In the rows, zero is written as 128.
One turn sends every row of this set to another row. A few are shown first. Where does it send the rows asked after them?
q_918: [138  97 139 106 128 123 127 121 114 137  80 138 172 109 145]
q_784: [129 126 113 138 170 119 111 137 124 137 117 170 125  99 109]
q_387: [ 94 116 144 125 156 119 128 107  99 148 107 135  91 113 100]
q_737: [119 131  87 132 150 147 122  97 114 146  99 155 158 133 132]
q_576: [140  98  83 124 140 131 120 123 135 171 106 141 136 104 124]
q_578: [158  89 122 115 146 126 125 120 134 124 127 109  92 162 124]
q_832: [144 110 130  95 132  93 141 105 139 126 106 116 126  83 133]
q_581: [150  86 115 152 138 142 122 116 139 134 109 124 102 153 146]
q_444: [143 101 148  79 137 112 129 125 109 128  94 126 166 116 125]
q_432: [117 120 123 112 139 138  99 130 109 131 138 114 100 116  90]
q_382: [144 111 103  85 160 109 122 132 126 148 131 132 121 113  90]
q_725: [149 114 165  76 147 134 140  94 112 124 128 127 121 136 134]
q_635: [158 121 150  80 157 111 136 115 117 106 118 117 140 135 118]
q_494: [149 113 155 127 157 132 135 113 115 137 117 113 103 166 151]
q_656: [144 105 136 148 162 129 117 126 129 108 122 137  92 155 129]
q_401: [135 112 128 125 130 103 137 105 142 129  95 132 133  78 150]
q_174: [147  99 142 104 125 156 140  85 121 150 107 129 137 130 164]
q_675: [103  97 126 102 139 119 133 101 105 167 106 110  94 119 101]
q_577: [135 125 142 116 147  93 136 111 134 112 107 137 124  79 131]
q_135: [114  85 134 135 129 126 126 100 135 174 115  93 124 122 118]
q_545: [141 129 150 145 158 132 126 114 120 107  94 155 149 120 150]
q_220: [ 98 125 119 149 140 111 135  73 127 136 100 137 118 127 101]
q_903: [110 107 161 120 155 106 123 110 123 145 134 102 110 127  91]
q_251: [128 133 145 102 175 124 105 128 119 126 112 171 131 104 129]
q_552: [127 107  93 160 148 129 107 106 132 114 121 141 129 151 129]
q_205: [106 114 106 132 130 113 141  70 130 148 101 118 120 133 101]
q_889: [118 106 115  56 148 122 123 124 118 132 114 132 117 136 104]
q_549: [148 112 152 137 157 133 135 112 118 138 113 117 106 164 157]
q_393: [119 146 109 107 173 127 123 106 103 120 120 155 143 138 101]
q_177: [134 113 159 108 149 116 123 130 106 116  91 150 165 109 130]
q_31: [140  94  80 125 137 125 115 103 135 127 128 113 127 159 122]
q_142: [ 93 101 125 139 138 133 130 100 107 169  92 131 100 108 122]
q_526: [101 108 155 168 150 125 117 107 128 148 116 128 121 116 118]
q_146: [105 125 120 124 143 102 139  74 124 133 112 123 112 135  87]
q_402: [147 109 123  55 152 121 117 118 127 150 117 127 133 115 124]
q_454: [133 112 104 126 159 114 109 112 125 102 140 126 119 160 105]
q_774: [131 123  86  82 148 132 130  97 113 149 116 124 150 144 110]
q_307: [149  81 136  76 149 131 147  95 122 120 120 125 140 139 105]
q_11: [113  93  94 107 126 150 120 114 129 159  85 145 134 126 146]
q_71: [120 101 101 120 117 152 101 122 119 155 124 105 110 115 111]
q_46: [136 123 169 125 151 149 132  96 110 119 114 159 130 124 155]
q_467: [134 105 113 112 141 145 110 114 135 164  91 153 147 101 159]
q_742: [159  99 118 109 125 137 139 102 132 141  90 113 157 128 155]
q_561: [150 109 149 130 153 135 135 110 119 143 114 112 107 166 157]
q_846: [ 99 125 130 118 161 136 110 129 113 118 100 178 120 122 124]
q_76: [131 104 154 127 168 139 136 100 117  97 113 169 139 127 117]
q_759: [140  75 121 128 135 156 143  88 131 136  93 147 155 127 141]
q_48: [109 119 118 149 132 152  93 128 113 137 122 134 109 108 113]

q_737 goes to q_393
q_205 goes to q_220
And these:
q_494 goes to q_561
q_387 goes to q_675
q_552 goes to q_454
q_48 goes to q_432
q_581 goes to q_656
q_76 goes to q_307
q_725 goes to q_174
q_846 goes to q_889
q_526 goes to q_903
q_467 goes to q_251
q_635 goes to q_742
q_918 goes to q_177
q_784 goes to q_382
q_401 goes to q_577

One turn sends every row of this set to another row. A few are shown first. Where does it send the rows asked after them?
q_838: [141 158 129 156 115 128 117 174 144 131  99 119 119 119 133 132 116 103
 147 147 141 118 132 145 136 132 106 149 134 155 127 106 160 174  99 177
 114]
q_398: [128 160 156 131 143 124 126 129 152 156 144 172 116 163 118 148 125  96
 121 146 101 106 150 129 145 111 136 137 146 161 119 142 128 124  93 132
 139]
q_798: [130 155 135 130 145 131 116 166 149 156 131 148 146 158 139 102 108 113
 132 114 115 148 146 162 133 121  97 162 141 127 128 120 162 132 159 126
 162]
q_924: [115 154 126 133 138 132 123 164 153 169 128 142 118 160 143 112 121 121
 134 123 115 153 131 158 135 119  98 157 145 140 126 125 162 142 179 142
 156]
q_848: [127 121 153 146 118 150 164 134 121 139 139 154 155 124 116  92  72 150
 144 124  99 129 114 114 139 118 114 161 115 167  90 154 121 111 142 129
 136]
q_795: [121 124 138 150 129 157 178 140 115 124  78 127 147 114 117 127  88 101
 160 122 100  83 123 117 117 118 120 135 140 156 105 142 106 144 102 120
 115]
q_156: [131 156 126 159 123 117 115 149 147 135 106  94 121 131 127 128 128 105
 129 145 140 123 138 143 138 128 119 138 144 156 122 115 145 177  99 184
 117]
q_571: [125 117 133 123 150 130 133 131 119 105 143 152 138 137 166 100 125  90
 143 172 135 138 126  98 139  98 131  96 163 122  86 126 146 141 132 134
  99]
q_218: [128 118 140 128 105 164 153 123 119 145 132 144 135 157 149  92 108 133
 139 138  80 115 125 127 147 112 129 114 121 165 106 190 118 108 136 154
 148]
q_380: [113 141 124 118 145 152 118 154 105 111 162 127 133 114 150 103  98 132
 139 188 135 141 112 128 131 109 119 111 139 161  96 125 145 134 142 138
  85]
q_660: [117 130 124 101 149 161 113 154 110 117 119 140 139 130 159 119 118 112
 135 168 111 125 125 130 122 136 121  89 143 119  96 138 126 143 152 103
 106]
q_909: [138 149 151 129 131 132 140 144 158 146 142 177 123 151 106 125 132 102
 116 148 109 115 161 123 134 112 140 146 158 168 115 131 127 130  84 135
 132]
q_780: [ 93 147 102 153 132 109 142 132 131 133 118 119 156 135 143  69  81 118
 165 118 120 118 112 125 129 116  98 100 143 168 135 166 158 145 160 142
 131]
q_519: [114 134 114 162 106 141 160 104 127 127  89 120 133 110 142 127  99 102
 146 129 100  93 108 129 160 103 119 106 160 149 111 121 114 117 115 153
  99]
q_604: [116 123 130 168 131 138 161 127 118 113 109 145 167 120 125  74  86  95
 172  99 128 126 112 116 124 116 108 137 128 137 107 149 162 166 142 163
 135]

q_909 goes to q_798
q_398 goes to q_924
And these:
q_380 goes to q_571
q_780 goes to q_519
q_795 goes to q_848

